Each path below is one point turned by a fixed rotation once a step. After each direction that follows a path, write how fast that rotation turns it, in degrees per step (0 if it stays still).
Each turn is a multiple of 5 degrees from 10 to 175, or 0.
Each row of a path follows its step; steps can be skipped.
Rotation 1:
step 0: 13	-23	-13	-8	-5	1	-5	0	-12	2	7	-16	29	-12	-17	-31	14	10	6	8	24	-19	-16	-5	-13	14	-32	18	30	-21	3	1	-22	22	-16	9	7	16	-22	20	8	4	10	-20	19	-5	6	9	-3	12
step 1: 7	25	-14	-1	5	9	1	-8	24	-2	-2	14	-5	-3	-12	0	-3	-3	-14	8	-3	5	22	3	0	-5	0	-16	-48	11	-9	-17	-13	-31	33	-1	-25	-2	36	-14	-21	25	-11	15	-5	1	-11	-8	5	-17
step 3: 11	2	1	6	20	-4	-8	-31	-16	-2	8	-18	34	-11	7	-8	6	5	-16	10	-11	3	-18	-20	23	-8	5	-20	-7	3	-5	-7	-12	-42	10	1	-7	15	22	0	-18	7	-7	7	16	5	5	-6	-23	-42
step 4: 7	-22	-18	8	-21	-13	12	7	34	-9	-33	37	-8	2	-7	4	16	17	-10	-8	18	-3	18	24	-22	16	-14	10	-2	-6	0	1	-14	26	-14	11	10	-4	-20	3	4	7	-8	-6	14	11	-7	18	26	8
step 5: 7	3	4	0	7	7	-29	12	-11	14	6	-38	-2	1	3	11	-21	3	-9	28	-13	-5	-7	-26	11	-1	16	-4	-2	-1	-27	-7	3	-32	33	7	-19	9	13	-28	6	4	29	-6	13	-8	-21	-20	3	7
step 6: 18	9	-20	13	2	0	9	-10	33	-28	28	3	15	-6	-1	-17	29	6	5	-16	9	-11	-11	2	-21	-5	-12	-9	-1	1	1	4	-23	47	-29	7	16	5	-14	8	-11	-18	-9	9	10	5	4	1	-1	-15
step 8: 22	2	6	-6	3	-6	-29	-2	14	-6	-8	-1	-24	5	-4	-8	3	21	1	3	11	-9	-15	-11	-28	-3	37	7	21	23	-2	4	-17	45	0	34	34	13	1	-3	6	0	-23	-7	7	-4	-6	7	-2	-8
step 9: 14	-4	0	10	16	3	-6	-5	-6	-15	1	-4	26	-19	8	-18	8	9	4	-9	-14	-3	6	-12	16	-3	-44	-1	-17	-13	-19	17	21	-39	-7	-20	-31	1	5	-5	0	7	11	8	40	1	-16	1	2	10
step 14: -11	10	-3	11	22	3	-41	12	-2	-2	7	13	-9	-4	-9	18	23	-3	-36	-12	-2	-17	-13	-7	-16	17	25	-18	-13	30	-1	8	-3	10	-17	28	2	9	3	-14	-18	-20	11	7	8	-29	0	14	1	-3
3	3	0	1	-1	6	-7	0	-4	5	1	-2	3	-5	-1	-5	1	-7	0	5	1	8	-2	-7	-1	2	0	0	0	-3	-5	-2	-6	8	3	0	2	5	-1	-6	4	2	-12	-3	-1	7	6	-2	-11	-5 -> 140
-2	1	0	-8	1	1	-3	-3	4	5	-2	8	6	5	2	6	10	2	-1	3	2	-3	0	-3	-7	-8	-1	3	-3	-6	5	6	-1	3	1	7	8	-2	-8	-4	-2	-1	0	-2	-3	-10	3	-4	-3	1 -> 175
4	-1	-2	1	-7	6	-4	1	-2	7	7	2	3	-5	6	3	-3	1	0	-5	5	4	-2	7	-1	-3	-2	6	-3	-5	-1	-1	8	-5	3	-8	6	5	-3	9	1	1	2	-10	6	0	-8	-3	-2	1 -> 170
-1	3	-1	2	8	-8	-5	2	-4	-10	-1	6	6	2	-1	5	-1	0	4	7	-7	-2	-3	3	-2	1	-2	7	-5	1	-11	-4	3	-5	7	-6	8	2	2	-1	-4	-1	2	-1	-8	2	3	-1	0	-1 -> 175
0	15	6	4	1	2	-1	-2	0	-4	-1	0	3	0	-1	-2	-12	10	0	-4	3	-1	-5	3	-4	-6	-5	1	5	-4	-2	5	1	1	0	2	-6	2	1	1	5	4	-8	1	-4	-8	2	3	0	6 -> 35
5	-5	7	2	3	-3	6	-8	-6	5	6	1	8	-5	2	-4	-4	0	8	-1	-2	-3	-4	-1	-3	-8	-3	0	4	0	-2	-2	-5	0	-12	-4	-2	-1	-5	-6	-7	-1	3	3	0	5	-3	-4	3	-2 -> 115
Rotation 2:
step 0: -13	5	-19	-13	8	-3	7	10	-16	20	11	-46	23	9	4	5	-23	-8	7	-5	8	7	-26	-7	-14	19	-9	-24	-14	9	-10	30	19	19	-2	-5	-17	2	-3	2	16	1	-24	14	12	-27	27	22	-4	-3
step 2: 14	5	5	10	-14	25	-12	7	8	-14	-1	17	5	-16	3	11	-12	1	26	-5	4	25	-4	31	20	-13	-12	-25	19	28	23	1	2	-16	34	-15	-15	31	-13	8	2	-2	-9	-21	-4	-4	21	-7	-23	8
step 3: 7	20	6	19	-25	1	-23	6	-3	2	17	2	-1	11	13	-12	29	-11	-15	-16	-13	3	17	21	-2	-3	-3	27	-27	-17	22	-3	-22	-9	-21	4	14	-30	27	1	-35	-17	9	-11	-4	8	14	1	-23	5
step 5: 12	-19	1	-27	-1	-4	11	-3	13	6	-1	-2	-8	-5	-23	-34	24	5	-9	-35	11	-19	-3	-19	4	-7	-27	1	8	15	-29	17	22	-10	-19	26	10	-5	24	-36	8	-3	9	2	0	-3	3	9	3	-14
step 8: -4	11	18	8	15	-2	9	4	-1	-20	3	-11	0	3	20	13	11	19	30	-5	-16	25	-4	41	5	-4	13	2	30	14	17	15	-17	4	31	-12	-15	15	-4	-11	3	1	20	-13	2	25	6	12	-37	5
step 11: 22	14	-14	-26	17	1	13	3	3	10	-10	16	-35	15	-14	-20	5	10	10	-14	-2	6	-9	-25	-13	-8	-24	33	-18	3	-26	9	7	13	-14	10	7	8	20	-26	2	18	-4	-3	15	-34	-18	-9	4	-6
step 12: -7	-12	-11	-6	-5	-13	28	10	13	8	0	24	28	0	18	26	-24	-15	-11	18	29	1	-34	1	13	6	-12	-31	-5	-26	2	-20	14	1	-9	29	-17	7	8	10	11	12	-16	-17	17	1	-7	4	11	-4
step 13: -34	7	24	-3	-19	9	6	-3	4	10	-4	-4	-5	38	5	16	-8	-21	-4	-2	-33	5	24	-3	-4	10	-14	-2	-12	20	-13	0	12	6	16	-19	-30	-7	-4	-5	-7	-25	16	-20	-15	-26	14	13	20	-12
step 14: 0	3	24	16	4	-5	-9	-2	19	-25	-18	-1	-15	-23	22	19	-1	-11	-5	5	5	27	2	38	-16	-1	25	-3	-4	5	-1	-6	-1	5	16	-2	3	12	-6	5	2	27	34	7	-9	36	-21	9	-27	-13
0	5	-1	0	-6	10	-3	-1	2	-2	-8	5	2	-2	-4	0	-7	-3	-4	5	5	-9	-6	-6	5	1	3	1	-1	2	1	-6	-1	2	3	4	3	7	-4	-1	-2	2	-6	2	-7	8	-8	6	-3	3 -> 140
-9	-7	2	1	8	-8	-4	-1	1	1	-1	1	-1	0	-6	4	7	8	2	4	4	0	-1	-6	8	5	7	7	7	7	-1	7	-3	1	-2	0	1	-5	-3	0	1	-7	-6	3	-1	8	-1	0	-3	0 -> 35
0	-2	1	-2	10	4	5	-1	-3	1	-4	5	-7	2	-1	-9	3	-4	-5	1	-2	7	2	4	5	1	0	-1	6	6	4	6	3	-6	2	1	5	10	4	-2	8	8	5	-2	1	2	-6	-3	-2	3 -> 115
3	-1	7	-4	5	7	-5	2	8	0	11	-2	8	-1	-1	-3	-8	7	3	7	-5	4	-7	0	-1	5	6	0	5	-5	3	2	1	-1	9	3	-4	-1	-1	3	-1	4	2	-2	7	0	-1	2	2	3 -> 170
2	-1	-1	-4	-2	1	4	-4	2	-1	7	7	-1	2	7	-3	2	-2	0	-2	-6	-4	-2	-8	-4	3	-5	-1	8	-1	-1	3	4	-3	-8	-3	0	2	-5	7	-10	-2	-4	2	3	1	-8	-6	-12	-4 -> 55
-3	0	6	5	-1	6	0	-7	-5	0	4	2	-4	-1	3	-5	-3	10	-1	7	10	-1	8	12	1	-2	-1	3	-1	-6	-1	0	9	1	0	-1	7	-1	-4	-7	-6	-3	-3	1	1	-2	2	-1	-5	0 -> 60
